In the data rows, the value 128 means zero.
Here are some numbered points:
[139 135 160 125 125  95 124  95 162 136 122  97 146 148 134 132 101 175 147 135  91 156 113 115 164 100 120 132 141 137 146 120 122 128 112 126 146 146 138 133 116 130 152 134 124 173 155 125 119  89 126  97 142 114  99 111 103 126 100 146 133 104 149 160 178 144 142 169 119 155 132 139 155  96 134 101 149 126 130 154 104 145 108 121 129 106] 0
[131 139  81 151 134  72 125 113 147 114 163  60 164 132 102 134 105 149 141 112  88 144 113 134 140  88 118 112 161 131 111 117 111 149 122 131 144 171 117 141 101 148 147 139 114 152 153 140 123 107 129  89 124 123 101 121  69 101  98 127 142  97 147 151 182 172 141 146  85 158 133 140 183  93 138 109 129 154 135 123  83 138 126 142 101 144] 1
[110 126 154 124 155 164 117 126 131 113 103 176 109 144 154 130 139 101 138 142 172 112 117  97 129 164 130 160 121  88  89 143 155 126 114 141 136  86 143 116 154 108 105 146 108 112 107 133 138 130 132 125 164 132 139 126 164 145 163 131 116 155 115  99 110  98 128 148 161 135 137 100  85 153 153 162  94 127 106 124 156 125 167 121 164 106] 2
[130 121 135 129 133 122  98 103 132  97 117 119 140 103 117 112 149 162 123 135 113 140  98 140 121 113 140  99 125 140 152 147 152 104 148 112 136 117 114 141 127 126 129 140 134 112 117 109 128 156  96 148 124  83 117 117 137 107 119 171 123 100 139 104 145 132 132 118 142 124 146 142 115 133 115  95 139 109 111 136 127 139 107 103 145 144] 3
[104 104 129 136 128 131 125 146 133 117 106 154 147 101 162 129 153 142 131 143 134 133 135 139 132 137 122 131 132 128 109 167 139 106 146 128  97  89 129 114 160 129 123 157 140 102 112  80 149 169 114 184 112  87 151 147 174 122 150 148 128 114 101 104 113 114 122  94 166 110 144 116 103 169 116  99  68 116 113 114 133 148 143 107 135 126] 4
[132 135 109 128 152 114 140 151 120 120 143 121 114 118 142 136 123 122 142 133 131 143 110 142 111 130 117 131 141 122 109 115 154 125 153 129 125 145 118 122 122 135 129 107 133  87 112 139 135 125 112 163 174 143 133 126 101 121 120 107 119 163 145 118 100 131 147 114 111 114 126 138 107 140 125 147 130 140 148 122 141  96 135 150 124 122] 5
[107 106 126 131 135  97 128 116 166 117 141 113 173 130 147 132 119 178 146 118 118 155 127  98 171 118 123 122 161 148 105 145 120 135 127 137 104 143 128 134 135 151 123 151 133 158 149 101 140 146 126  95 136  86 107 118 149 124  87 143 161  78 135 145 173 130 121 155 152 156 154 119 150 123 121 100  93 118 107 133  85 182 175 116 110 139] 6
[139 129 164 153 118 133 142 133 117 127 104 118 113 136 121 114 128 128 149 133 147 123 147  88 147 115 100 116 137 126 115 133 123 122  98 128 146 124 160 133 109 109 136 131 116 160 151 130 126 124 140 108 117 124 124  99 111 168 146 130 134 113 137 153 154 121 128 153 107 162 113 108 136 125 157 127 107 146 104 131 117 134 128 142 132  97] 7
[105 101 119 110 130 142 142 149 139 129 141 166 125 132 153 133 115 124 142 128 131 143 109 149 126 144 130 150 144 132  74 172 139 142 132 148  57 115 111 110 133 135 107 145 153 118 140 116 157 122 110 134 118 128 135 168 128 146 110  98 170 145 132 148  91 104 134 127 154 138 131  99 124 163 121 120 126 131 163 116 123 174 171 138 108  84] 8
New points follow, each followed by the number of its nearest point above.
[ 96 126 145  58 160 166  63  46 129 148 129 225 166 170 133 164 132  95  53 141 142 107 116 146 144 174 204 174  71 105 175 101 158 105 140 126 107 124  71 119 174 129  91 125 150 122 109 178 170 138 169  62 180 146 131 213 233 109 109  99 132 138  90 109  77  64 134 175 214  93 127 145  88 109  60 160 192  66 142 131 173 121 133  74 154 178] -> 2
[ 97 128  77 134 149 140 106 120 138  92 158 121 135  88 127 112 130 123 145 147  97 105 106 144 116 115 116 111 102 125 120 166 162 113 151 129 105 133 117 142 126 167 102 158 129  90 105 112 141 153  89 128 130  88 125 106 128 115 114 160 125 118 130 101 117 146 123 113 137 133 128 123 113 158 135 113 138 128 143 129 115 146 146  97 137 141] -> 3
[108 126  76 119 140 130 116 114 144  99 146 106 132  91 137 111 123 127 129 139  98 119 109 157  91 108 115 110 102 124 116 157 159 119 135 120 108 126 119 135 126 151 106 148 122  93 127 108 140 152  93 144 130  93 120 108 113 114 137 149 125 118 126 105 126 148 124 112 145 124 133 130 125 144 113 110 142 133 148 128 104 149 139 102 138 148] -> 3
[104 113 130 114 112 119 107  98 150 142 131 142 150 132 122 140 126 138 107 125 130 114 138 123 146 131 140 134 137 131 121 125 129 138 110 129 131 147 128 131 141 142 107 177 119 164 131 113 136 143 137  88 137 104 114 143 156 124 128 144 146  91  93 150 154 115 118 137 141 138 143 125 141 112 113 110 129 105 130 117 126 153 141 117 131 160] -> 6
[191 139 136 153 108 128 161 162  93 133 133 106 100 136 115 123 143 128 140 117 109 137 146 141 118 125 116 143 125 128 161  93 102 135 147 122 147 140 127 124 106 123 154  86 137 112 120 154 123  95 159 177 111 174 142 128 102 119 135 101  84 169 140 101 101 139 137 108  79 105 106 154 119 117 131 147 116 130 110 132 144  63  77 188 116 124] -> 5
[179 134 135 148  95 134 148 145 100 142  75 108 101 150 115 126 139 136 129 109 126 123 145 142 116 148 110 131 119 128 154 111 110 140 135 120 134 142 134 128 109 117 152  94 130 129 120 158 103  93 157 168 107 161 137 135 105 124 121 102 101 159 134 120 113 136 152 115  99 112 106 148 117 135 123 138 147 132 123 135 143  71  93 175 111 121] -> 5
[ 99 126 131 115 130 122 112  98 146 148 133 140 167 126 126 130  99 133 102 134 140 120 129 110 148 147 143 124 129 131 127 134 132 120 107 128 124 139 114 136 137 128 111 159 133 158 135 106 136 153 135  96 136 106 118 135 158 122 131 146 152  92  98 131 159 112 121 143 147 134 148 123 141 126 113 122 132 122 115 121 123 154 159  96 128 148] -> 6
[182 144 141 147  97 132 150 158  89 125 125 116 102 137 108 116 160 115 135 109 126 139 140 145 122 128 115 108 102 135 163  98 109 132 159 110 139 142 124 130 110 113 167  79 131 116 111 173 107  99 153 172 108 172 131 133 104 121 136 104  91 163 145 103 102 128 137 106  90 107 111 162 113 120 127 143 126 130 122 140 139  75  84 172 123 116] -> 5
[ 96 126  71 141 145 141 106 131 130  95 171 119 138 107 132 107 125 127 140 139 100 110 102 153 107 112 121 109 116 126 117 165 152 125 152 123 101 125 122 129 140 157 104 157 131  76 128 108 152 149  96 138 128 100 144 106 123 118 115 147 127 119 123  99 127 150 113 126 150 120 127 113 116 161 140 109 141 136 140 125  98 157 170  99 140 141] -> 3
[199 173 133 154 103 141 149 159 103 131 116 106  86 136 112 122 151 116 140 101 120 147 150 148 111 115 113 120 115 126 167 100  92 137 151 109  91 148 128 130 109 120 152  87 130 110 130 170  93  96 153 172 109 195 144 121  92 125 131 112  96 166 149 115  81 140 129 118  90 114 100 157 114 122 129 138 117 128 122 133 147  64  84 172 116 107] -> 5
[179 141 134 143 115 128 150 152  99 135 141 114 113 141 119 130 140 125 129 110 114 143 137 147 115 128 120 115 122 130 172 103  99 135 139 115 154 150 123 128 109 132 154  87 125 109 128 164  98  92 151 177 105 189 132 123  76 127 132 102  85 164 148 112  98 141 135 119  89  98 103 159 125 120 128 142 133 129 132 128 148  73  80 177 120 133] -> 5
[179 154 139 146 102 135 148 158  98 137 118 119 102 137 108 121 147 122 146 120 124 126 149 137 120 127 105 126 115 133 150 109  92 133 148 133 143 138 129 130 102 129 153  89 125 113 132 164 109  94 150 176  89 180 133 117  96 123 139 106  98 168 142 119 118 143 137 115  87 120  99 146 123 105 137 142 119 137 143 139 138  79  87 178 113 113] -> 5
[100 125 127 134 125 129 115 106 144 132 142 142 151 129 119 134 130 123 111 120 136 111 146 106 137 151 132 109 119 135 122 145 147 133 108 120 129 136 123 155 116 128 118 155 122 168 144 126 134 148 141  89 125 104 116 135 150 124 122 151 144  97 109 151 173 116 124 150 144 126 124 130 144 113 131 114 128 124 122 114 105 158 134 101 118 156] -> 6
[152 125 150 105 112 138 138 171 107 171 136 164 137 183  97 154 132 117 142  94 122 155 151 128 137 171 143 179 152 121 147 104  95 157 152 140  96 141 123 129 135 143 124  96 117 122 149 175 119  70 166 128 106 190 152 162 139 139  95  54  94 180 114 125  97 122 129 152 144 113 110 141 102 137 145 171 105 139 158 125 140 100 142 174  93 111] -> 5
[113 125 178  73 166 115 175 120 140 171 114 193  98  99 187 169  72 138 110 176 194 151 103 114 151 133 155 162 200 127  54  98 144 128  77 142 138 120 156 111 133  92 118 132 160 183 114  96 144 140  86  72 136 153 138 161 110 190 169 101 227 146 125 208  80  65  95 122 124 141 135  73 148 111 109 157 137 106 154 113 173 186 150 113 120  68] -> 8
